In the data rows, 128 means zero.
Some points, one per row:
[115 100 109 120 132 158 106 105]
[113 133 123 103  95 144  99 149]
[ 91  91  73 150 129 153 129 102]
[109 144 133 122 118 151  98 124]
[178 127 127 135 183  77 165 134]
[103 150 124 165 139 144 144  60]
[159 142 137 135 165  88 150 119]
[152 135 143 153 173  92 140 118]
[116 132 135  90 104 158  68 137]
[172 121 145 100 148  88 153 173]
[162 140 153 128 145 101 161 125]
[115 133 146 119 117 139  97 134]
[103 110 112 122 121 148 114  98]
[ 87 138 126 108  53 184  99 124]
[198 150 149 122 153  86 159 181]
[ 53 127 100 138  86 197  93  84]
[143 122 150  72 102 134 102 151]
[ 79 126  95 176 124 151 133  61]
[119 127 114 123 106 145 106 140]
[ 79  91  69 159 129 150 119 109]
[183 112 125 115 150  73 146 177]
[ 90 134 126  94  76 170  82 130]
[ 86 144 122 112  72 189  80 134]
[147 178 161 144 110 126 167 126]
[ 88 163 133 166 101 158 127  75]
[145 119 115 177 181  96 175 117]
[156 136 138  74 122 108 113 178]
[113 115 121 118  93 159 128 115]
18 more points follow, each with its number after it:
[ 57 117  98 129  78 187 101 104] 0
[199 134 146 110 162  63 156 170] 1
[132 144 151 114 123 135 111 122] 2
[198 146 144 112 140  78 152 167] 3
[118  71 104 124 136 140 129 137] 4
[108 110 123 113 109 161 109 116] 5
[ 98 120 102 136 126 133 115 116] 6
[149 117 150  86 118 132 124 180] 7
[128 139 146  79  91 151  83 170] 8
[149 119 138  96 127 117 123 184] 9
[143 139 137 109 142 110 118 153] 10
[160 118 113 175 175  85 172 121] 11
[207 119 133 140 184  46 174 161] 12
[140 116 145  83 142 117 101 155] 13
[ 56 131 109 133  95 201  99  94] 14
[ 52 127  98 131  84 199 107  91] 15
[110 136 111 161 132 140 135  60] 16
[129 146 145 120 117 141 103 123] 17
Which two of these numbered points are nearest to each point below, ignoring the 3 directions in which the first points spread most? Their numbers follow each, nearest first.
[106 128 124 114 121 144 100 128] > 10 8
[187 136 143 148 187  33 177 143] > 6 1
[175 125 117 182 174  86 176 120] > 11 12
[144 110 123 155 165 115 160 122] > 7 4
[145 123 120 156 137 124 144  95] > 16 12
[137 126 151  30 126 131  80 176] > 13 2
[204 137 132 136 185  47 176 155] > 1 3
[ 95 131 119 170 130 154 141  58] > 5 2
[ 83 133 137 106  71 187  78 148] > 9 8
[126 133 128 108 119 150  90 133] > 17 2
